The rows below fall into families. The same turns and mirrors carry the whole set onto itself and the rows of a family onto each other. For each named row, which other rows are in its family? Write them in the order they are listed.
These 35 rows form 7 families of 5 rows each.
guge: [ -2   9  12  -5   2 -16  -7  -7  18  13  -8  19   7  -1  -8   1   8   6
  12   0   0   1  18  15   7 -17 -11  11 -14   4  -1  -3   9   1]
mebug: [ -2   2  21   4   3 -15  -4 -10  16  23 -14  15   0   7   6  10   2  11
  14 -10  -5  -9   9   4 -22  -1  -8  16  -7  -6  -4 -12  16  -1]
Peno: [ -2  -1  -2 -20   2  14  16  -7  -5   3   0  -6  -9  -2 -11  -2  -5   9
   7 -13   4  -5 -11  -3 -21   2  -3   9   3   1  13   4   6  -8]
ver: [  2   6  14   3   3  -9 -11  -6  15  29   0  13   2   6  -9  -4  13   3
   6 -11  -4   5  21   4   2  -4   3  10 -14  -7   1  -2   4  11]
bazeg: [  8   6  -3 -10   7  15  12 -11  -4  -1  -2  -5  -2   0 -15 -14  -9   8
   8 -17   5   1  -2   3 -13  11  -2   4   0  14   7  11   2   1]
sib: [  3  -4  -2 -11   0   8   5  -9   4  32 -11   1   0  16  -1   0 -11  11
   6 -16   6  -9  -8  -5 -16   6   9   4   3  -8   0   3   8   6]
Lagug: [ -1  -3   7 -10   0   2   9 -11   5  19 -16   3  -3   9   5   8 -11  13
  12 -13   3 -14 -11  -2 -30   4  -3  12   5  -4   1  -5  15  -5]
mib: [  3   5   2  -9   4   5  -1  -4   3  17  11   4  -4   0 -20 -11  12   2
   3 -12   0   9  14   2   6  -4   5   6 -12  -3  11   8  -3   7]
bal: [ -6   2  10  -5   1 -14  -3 -11  20  25 -23  16  10  10   5   6  -5  10
  14  -4   4  -8   4   9  -9 -13  -9  10   0   2  -8  -4  15   0]
Tez: [  4   1  19  10  -2 -16  -4  -7   6  19 -23  12  -1  12   0  13  -2   1
  13  -9   5 -15   8   1 -14  -6  -4  11  -7  -2 -10  -4   9  10]
pavab: [  3   5  20  12   5 -18  -6  -1   3  10  -4   9  -5   2 -18   5   9  -2
  11  -7   1  -3  23   5   0 -10  -9  11 -17   2  -1  -1   4   9]
Raso: [ -1  -3   3 -13   0   4   5 -12   2  20 -14   0   6  10   1   3 -14  13
  12 -16   6 -18 -12   9 -29   0  -1  12   3  -1  -4  -5  13  -4]
mufu: [ -2  -1  -5 -17   6  14  13  -9  -9   6  -1  -6  -9  -1 -19   7 -10  10
  12   0   9  -7   5  -3 -18   2  -1   2   1   9   8  11   4  -7]
kas: [ -2   6   6 -12   5   4   6  -4  -1  -2  13   0 -10 -11 -21  -7  12   4
   7 -10  -3   7  10   4  -7  -6  -7  12 -10   3  16   3   1  -5]
Pil: [  2   0  12   2   1  -7  -7 -10  15  39 -13  12   4  16   4   2  -2   9
   8 -13   0  -5   8   0 -12   2   6   9  -4 -10  -6  -4  10   9]
fak: [  6   2   3  -4   7   7  10 -14   5  14 -18   0   3  12  -1  -5 -19  11
  12 -18   5  -9  -7   2 -25  14  -2   5   6   9  -3   4  11   2]
bunak: [ -3   7  21   2   6 -14  -6  -5  12  11   4  13  -4  -5 -11   1  16   5
  11  -8  -8   5  22   7  -7  -8 -11  16 -16  -2   7  -7   7  -2]
kofe: [ -2   8   0 -16   6  -2   4  -2   6   2   4   7  -1  -7 -22  -7   4   7
   9  -2   4   4  12  13  11 -14 -10   7 -12   7   9   5   5  -3]
Dinad: [ -2   2   7   0   7  -3   5   1  -7   1   6  -5 -10  -4 -30  -4   7  -4
   8 -10   6   2  13   0  -1 -10  -9   7 -10   7   8  10  -3   5]
mul: [ -2   2  18   1   3 -14  -8 -12  14  25 -14  12  10   8   3   5  -2  10
  14 -13  -1 -13   6  14 -23  -5  -5  16  -7  -3 -10 -12  14   0]
lag: [  1   5   4 -11   6   5   3  -7  -4  -1   8   3  -9  -9 -24   5   8   4
  11   4   3   3  23   3  -5  -4  -3   5 -12  11   9   9  -1  -3]
Befud: [ -2   7   5 -15   5   4   0  -5  -2  -1  14  -1   1 -10 -23 -10  11   4
   6 -13   1   3  10  15  -5 -11  -6  13 -13   6  10   2   0  -3]
bav: [ -3   8  20  -1   5 -13 -11  -7  12  12   3  12   7  -4 -12  -3  14   4
  11 -12  -4   0  20  18  -7 -12  -8  17 -17   2  -1  -7   6   1]
Neru: [ -1   1  -5 -22   3  14  11  -8  -7   4   3  -7   0  -1 -15  -6  -7   9
   7 -16   7  -8 -10   9 -18  -3  -1  10   0   4   7   3   5  -6]
vok: [ -5   1 -11 -23   6   8  14  -4   0   8  -3  -3  -1   1 -19  -6 -10  11
   9  -5  10  -4  -6   6  -2  -9  -8   4   2   7   9   8   8  -7]
balod: [  5  11  20  11   9 -12  -7 -12  15  10  -6  13   6   1  -8  -8   7   3
  13 -13  -5   6  23  11  -7   1  -8  10 -11  11  -3   0   6   8]
Vom: [  1  -4   7  -2  -4   0   7  -9  -4  15 -24   0  -3  13  -1   9 -11   2
  11 -13  11 -16 -10  -6 -24  -4  -1   6   6   2  -5   4   6   7]
Timav: [ -3  -3  -1 -10   1   8  13  -4 -11   5  -6 -10  -9   3 -18  -1  -6  -1
   8 -14  12  -6  -7  -6 -16  -7  -4   5   5   7   6  13  -1   3]
vozer: [  4   1  -8 -18   1  16   8  -6  -4  17   4  -4  -5   5 -15  -9  -3   7
   2 -15   6   0  -3  -4  -5   3   9   3  -1  -3  11   9   1   4]
mekos: [  5   5  17   9   8 -10  -3 -15  16  21 -21  11   8  12   4  -1  -8   9
  14 -16  -1  -5   8   7 -21   9  -5  10  -1   6 -10  -2  13   7]
foni: [ -5  -6   3  -9   4   5   8 -13   1  21 -16   0  -2   9  -3  15 -15  12
  16  -2   8 -14   2  -5 -31   3  -1   4   7   5  -3   5  11  -4]
vukot: [ -7  -3  -4 -16   3   1  10  -9   9  22 -20   3   6  10  -2   2 -17  13
  13  -7  11 -11 -11   4 -15  -8  -7   5  10   4  -2   4  14  -5]
dabem: [  6  12   8  -2   9   4   2 -10   4  -4   5   3   0  -6 -20 -15   6   3
   8 -14  -1  10  16   9  -2   2  -5   7 -11  14   7   8   0   5]
zezuk: [ -4   0  17   2   2 -10  -6 -14  13  25 -18  13   3   7   2  17  -2   7
  18   1   2  -9  19   1 -25  -3  -4   9  -2   5  -9  -1  11   0]
Bivub: [ -2   7  18   2   4 -10  -9 -10   9  11  -3  15  -1  -4 -11  11  13   3
  15   5  -2   1  32   5  -9  -8  -6   9 -14   8  -1   1   4   1]

The rest of the family of kofe: guge, bal, vok, vukot
The rest of the family of Vom: Tez, pavab, Dinad, Timav
The rest of the family of bav: Raso, mul, Befud, Neru
The rest of the family of Peno: mebug, Lagug, kas, bunak

The rows below fall into families. The same turns and mirrors carry the whole set onto itself and the rows of a family onto each other. For each named row, which other rows are in its family? Write them in the order they are listed.
These 40 rows form 8 families of 5 rows each.
nal: [ -4   1 -23   4  -9  -6  -3   7  -1   0  -3]
Tota: [ 15  -4  11   6   4  -2   5  -1   5 -17  -6]
kodi: [ 14  -4   3   2  -7 -10   1  -3 -11  -7 -10]
niti: [ 0  8 11  0  2  4 -3  5  3  5  3]
sipu: [ -7  15  -7   7 -16  13  -1   5   3  -9  -4]
Nugul: [ 13 -12   2   5  -2  -7  -1  -1  -5  -7 -13]
Fogev: [  7   8   2  -7   3  10  -1 -12  -2   6   0]
firek: [  2  17  -4  13 -19   1   3   0   4   0  -1]
novod: [12  9  7  0  6  9 -4  2  2  6 -7]
dezur: [-16   0 -14   4  -5   5  -8   6   3  -8   3]
bog: [  6  -4 -17   0 -12 -10   7 -10  11 -16  -3]
sima: [ 19  -2 -17  -4 -11  -3   2  -3  15 -11  -2]
bifa: [ -7  -9 -21   3  -4   5  -5  -3   7 -12  -2]
Kav: [ 7  5  5 -6 13  9  2 -5  6 -1 -5]
Kube: [ -3   4  -2  17 -15   6 -11   4  11  -9   5]
dutus: [ 17   7   3   2   8  -2   1  -4  -4 -15 -12]
Naral: [-10   0 -24   6  -7   0  -3   2   1  -1  -3]
Zaga: [ -3   2 -19   1  -8 -10  -6   4   6 -15   7]
rumik: [ -2  10   4   9 -19   4  -7   6   0  -8   5]
libo: [  1  11   3  17 -18   2  -3  -1   6  -1   3]
lam: [  9  -5 -16  -8   5   1   6  -2  12 -19  -2]
Rurog: [  7  -1 -17  -2 -11   1   4  -4  18 -21   0]
Delal: [ 4 11  1  4  5 17 -7 -7  7  1  1]
mumag: [-14  -1 -19  -1 -11  -2   1  -1   2  -9   1]
Bufo: [-6  6  6  3 11 11 -1 -1 -3 -2  0]
seba: [ 14  -2  -4   5   7 -11   4  -6   3  -6 -15]
fos: [ 9 12  5 -7  3 14 -2  1  0  2 -4]
tinov: [-10  -1 -17   0 -17   1  -5  -2   1 -11   7]
fet: [ 18  -1 -16 -10 -13  -1   6   0   8  -7  -6]
pobet: [ -9  -5 -17  11  -6  -3   0   9   7 -17  -1]
Gudit: [  7  -9   6  11   9  -2  -2  -7   2  -5 -12]
bobeg: [ -2  15  -2   9 -10  10   0   3  13 -11  10]
rilod: [ 12  -4   2   5   7 -10   3   3   0  -5 -15]
Gokan: [ 13   3 -15  -2  -7  -9   9  -7  13 -16  -4]
Rago: [  7  -9 -10  -7  -5  -5  12  -1  14 -13 -11]
zer: [ 3  9  2 -6 -1  3  3 -8 -5 10  0]
dod: [ -1   9   4   7 -15  13  -9   6   0  -2   2]
vedu: [ 3 14  9 14 -9  9 -6  5  7 -8  1]
Leroz: [  9  -9  -2   6   5 -11   2  -3   3 -18 -11]
kom: [ 18  -6  -8   0  -4  -2   0 -11  15 -17  -1]

The rest of the family of Bufo: Tota, lam, pobet, bobeg
The rest of the family of Kube: bifa, Delal, Gudit, kom
The rest of the family of bog: novod, seba, tinov, dod
The rest of the family of rilod: rumik, mumag, fos, Gokan
The rest of the family of fet: nal, kodi, firek, zer
The rest of the family of Kav: dezur, Rurog, vedu, Leroz

